The rows of Z fall into 4 groups, which share some directions, and each row is roughly a mix of its group's hidden directions.
Z:
[[-13   1   8 -26 -12  12   3  -9   0 -13]
 [ 21 -10   8 -14  11  -3  -1  -9   5  21]
 [-29 -14   2   1  -2  -8   0  -5 -17   7]
 [ 16  -1  -5  -9   7  -7  -1 -30  -3  10]
 [-20  -9   4  -2  -4 -16   1 -25  -4   4]
 [  8 -12   7   8   9 -11  -9  28   1  -8]
 [ 10  -9  17   1  14  10  -4  20   3  16]
 [  7  -2  15   7 -14   4  -5  -3 -30  -1]
 [ -1  -6 -10  10   3  -7  -6  11  11  30]
 [ 21  18 -12   2   6  16  -4  15  -1   2]
 [  8  -4   9  24  -9 -14  12   3 -16  -4]
 [ -1 -21 -14  -2 -17  -2  12 -14   5  12]
 [-10 -16   1  -9   3   6  15  19  20   3]
 [ 12 -14  10  14   7  -3  -9  18   2  19]
 [-10 -18 -13  -8 -19   8  -4 -17   3   7]
 [-13  11  -4 -15 -19  17  10  -6   7   9]
 [ 11  13  -8   0  -1   3 -27  -4 -18   8]
 [ -5  -9   8  16 -11   7 -19  -3   3  22]
 [ 19  18   0   9   4   2  -6  -7 -21 -12]
 [ -2  -3  -5  14   9  -8  -9  11 -17 -24]
 [ -1 -12 -21 -21 -12   3 -13 -10   2   3]
 [ 12 -17  -4  12  20  -8  -1   9 -15 -10]
 [-13   5   8 -25  -2  15   4 -13   4 -12]
 [-16  -1   5 -27  -6  13   3  -2   2 -15]
 [ -9  19   4  -7 -17  15  -4 -18  10   6]
 [ 14  -8  -6  23  -1 -15   9  15   2   9]
 [-20  -5  -6  10   8 -19   8 -19  -7  -3]
 [ -9   9 -15  -8  -8 -12  12 -10  -8 -22]
 [  8   9 -19  12   9 -12   0 -18  15  -3]
 [  5  -5   5 -14 -10   2  21  -2   8 -24]
 [-19  14   6   8 -10  10  -6   1  -4 -23]
 [-13   7   8   7 -10  15  -9  15  -3 -23]
 [  1  -3  19  -6 -19   9   4   6 -20  13]
 [ 18 -10  -4   0  20  -5  -1  -6  -4  24]
 [ -7  19   4  11  -3 -21   3   8 -17 -11]
 [  2   4   9  -6   6   3  10 -23  10 -23]
 [-10 -17  15   1 -18 -11  12  -9   4 -13]
 [  0  10  -6  -7   4 -10   3 -28  -1 -20]
 [ -6  21   1  17  -7 -15  12   7  -9  -8]
 [ -8   0  10  -3   5  10   4  28 -19  -7]
 [ 24  14  -2   1   2  10 -19   9  -3 -10]
 [ -5 -17 -16  -8 -16   6 -15 -15   5   7]
 [ -4 -15  -7   5   1  -9  15   1  29   2]
 [-15   7   2   6  -8   9  -6  13  -9 -27]
 [ 19 -14 -10  -8   4  -8   8  -3   8  23]
 [-23  10   2   3 -13   4   9   0  -4 -23]
 [ -5  -9  -1  21  21  -6   5   7 -17  -9]
 [-10   2 -21   8  16 -12   7 -18  11   0]
 [ 22  12 -17  -6   0   4 -20   2  -5   7]
 [-22  -8   2   1  -5 -10  -3 -18 -20   8]
 [  2  -1  18  -9   4   8 -12   2 -14 -25]
 [  2 -15  14   6   5  14  -6  19   4  19]
 [  6   5   1 -15 -16  19  -2 -14  13  14]
 [ 11  -4  -9  23   9 -13  -1   8   8  18]
 [-10   4   1  -2 -16  26  12  -6  11  10]
 [  8  -5  -5   4  13 -18 -10   3 -17 -21]
 [ -6   9  -8 -11  -9  -5  22 -22  -4  -8]
 [  8   1   2  21  -6  -3 -17   9   5  23]
 [  9  -6 -12  14   0  -9  -2  14   8  25]
 [-13 -16 -18  13  10 -11   7   2  17  -2]
 [-20  -6   6  -5 -12  -3  -3 -12 -18  18]
 [-16   8   3  12 -12  -1  -1   3  -1 -29]
 [  4  10  17 -16 -15   9  -2 -12 -13  13]
 [ -8  14  19   3   5  -3  -1  22 -17  -2]
 [  8 -25  -5   1  -5 -10  -7 -19   1  15]
 [-22  10  10 -14  -1  15  -8  -5 -15   6]
 [-15 -14  10 -10 -16  -1  22   2  11  -1]
 [-17  -9  -5  11  -1 -12  13 -22 -12   6]
 [ -6   9  -7 -25   8  17  -5  -5  14   8]
 [  7  -5  -4  25   8 -13   7   5   7  19]
 [ 18  18   0   2  -6   1 -15 -20 -12   0]
 [ 18  -3 -15  19   8 -12  -9  11   4  10]
 [ -5   0 -18 -11  -6   9  22  -1   8 -17]
 [  9 -16  16  15   7  -6  -6  12  -3  19]
 [  7 -11 -12  15  -1 -12   0  21   6  18]
 [ 17  -2  -6  27   7 -15   2   3   2  10]
 [ 17  16   8 -14   5  14  -5  16   8 -10]
 [-15   6  12 -22  -7  14  -1 -14  -5 -11]
 [-16   2  -2   9 -17  21   7   4   0 -18]
 [  4 -30  -9   3  -8  -3   4 -16   7   8]
 [  2  -1   0  11 -12  -6  -6  -2  -4  33]
 [  0   3   3  -8 -19  10   8  -7  24  15]
 [ 20 -13 -11  -5  11  -6   5 -14  -2  19]
 [  8  -9  11   0   7  10 -17  17   2  22]
 [ 13 -12   0   9  18 -18  -8  12 -10 -12]
 [ 11 -24   0  -7  -1   3  -4  -8   5  24]
 [-23 -12   9 -20 -12   5   5  -3   9  -7]
 [ -9  10  -5  -6  -6  -4  16 -25  -3 -16]
 [ -8   8  -3 -11 -18  26   6 -12   2   4]
 [-21   1   6  11  -9   4  12   6  -1 -24]
 [ -3  -6 -12  -3   7  -2   9  12  31   5]
 [ -8   4  -4  10   3   2  -7  19 -14  25]
 [-13 -13  -7   4  15 -11   9   2  20 -14]
 [-12  12  18   6   9  14   8  19  -4 -11]
 [  1  -9  18   5   1  17   0   9   5  25]
 [-10  14  -4 -12 -14  15   5  -9   9  20]
 [ 17  12   8  -7   0  15 -10  24  -5  -5]
 [  9   8  -8 -14 -14  16  -8 -15   7  14]
 [-14 -15   7   4  -5 -12   9 -25  -5  -4]
 [ -2  11 -14 -19  -2  -1   5 -22   0 -15]
 [ -5 -15 -13 -11 -17 -14   6 -16 -12   3]
 [ 11  -7  -3  15  14 -16 -16  12  -8 -13]
 [  2 -10  13   7   6  16  -9  22   6  16]
 [ -7  14  -5  -9 -19  17   1 -13  11  13]
 [ 23  -4 -12  -5   7 -11 -12 -11   3  17]
 [-13  17  -2  -5 -13  18   1 -14   7  15]
 [ -3   8   1 -28  -1  16   3 -11   9 -10]
 [ -6  22  14   7  14   4   1   9  -3 -21]
 [ -3   7   7 -25 -11  13   2 -13  -3 -16]
 [ -9  -1  10 -18 -11   7   2 -10  -5 -26]
 [-24 -13   4   1  -3  -3  13  -9 -18  10]
 [-20  -7  -1   8  -6 -14   0 -15 -18  12]
 [  1   9  11  14  10 -11  10  24  -9 -10]
 [ -3  -4  17   2  -7  -5  12 -20   1 -23]
 [-20 -17  12   1  -4 -10  13 -15  -8  -5]
 [ 11  11  -6  -8  10  17  -4  25   7  -3]
 [ 10  -8   3   0  17 -27  -7  13  -7  -3]
 [ -9  12   5  -4 -13  24   2 -18   6   8]
 [ 20 -10  -5  -2  11  -4   1 -11   5  25]
 [ 10  -5   7   0   3   9 -20  -2   7  27]
 [ -3   9 -14 -15  -5   0  18 -20   2 -14]
 [  4  -2 -12  10  13  -7  20  -6  20 -11]
 [ -8  25   9   8   7  -4  -9  12  -9 -16]
 [  8  17  -1  -4  -3   9 -19  -8 -23   7]
 [ 24 -13  -4  -5   9 -20   0  -9   6  10]
 [-17   4   6   1  -9   9   3  10  -9 -27]
 [ 15  -1 -11  21  10 -11  -1   7   8  18]
 [-22 -11 -15   1   7  -4  10  11  10  15]
 [ 17 -11 -10  -8  10  -6   3   1   2  27]
 [ -8  15  19  10   5   0   6  22 -11  -3]
 [  3  10 -12 -15  -2 -12   5 -26  -4 -10]
 [  9  -3  -1  12  12 -24 -15  13  -4 -11]
 [ 10  -6 -18   1   7  -3   0  18  18  17]
 [ -4  -6   4 -20  -6   5  17  -8  17 -18]
 [ 15  -5  -7  21   3 -13  13  11   8  14]
 [ -6 -28  -5  15   2  -7   8   0  11 -12]
 [  4   5 -18  -6  -6 -13  11 -24   2 -12]
 [ -8   8  -8 -16   0   8  23  -2   1 -20]
 [-14 -12   4  11  -1 -18  21 -14  -1  -3]
 [ -7  -7   7  13 -10  -9  21 -12 -18   8]
 [ 24  13  -7   0   0  13  -2  19  12   5]
 [  4   7  17  -8 -21  -1 -15  -4 -15  12]
 [  4  11  13 -13 -12   7 -12 -19 -17   6]
 [ 16  -8 -13 -19   0  -6 -17 -10   1  13]]
One row of each group comes first, with its name. Which group is each row after those in?
[-13 -10  -1  13  -2 -15   7 -24 -13  -1]  <35>
[-22   7   4   9  -3  10   2   9 -13 -22]  <118>
[ -1  10  -4   9   5   3 -23   8 -24  10]  <44>
[  0 -30 -10   7 -14   1   0   1   6  15]  <139>

[-12  13   7  -6 -14  16   4  -5  16  18]  <118>
[-12   5  21  20   3 -10  -1   8 -15  -8]  <139>
[ 14 -15 -13  -6  -7 -12   2 -20   3  16]  <139>
[ -1  -3  19 -10 -18   7 -12   8 -17  10]  <35>
[-19   2  16  13  -3   9   9   0  -3 -22]  <118>
[-14   2   0   3 -23   3  10   2  10 -22]  <118>
[  1   5   2  18 -10   0  -8  22   1  21]  <139>
[ 18   3   5   0  -6  -4   7 -17  -2 -27]  <44>
[  6  -2  -5  24  11 -10   8  11   5  19]  <44>
[ 11   0 -16   2   0  -4 -18   6   6  25]  <44>
[ -8   6   8  -3  -8  23   9 -11  12  18]  <118>
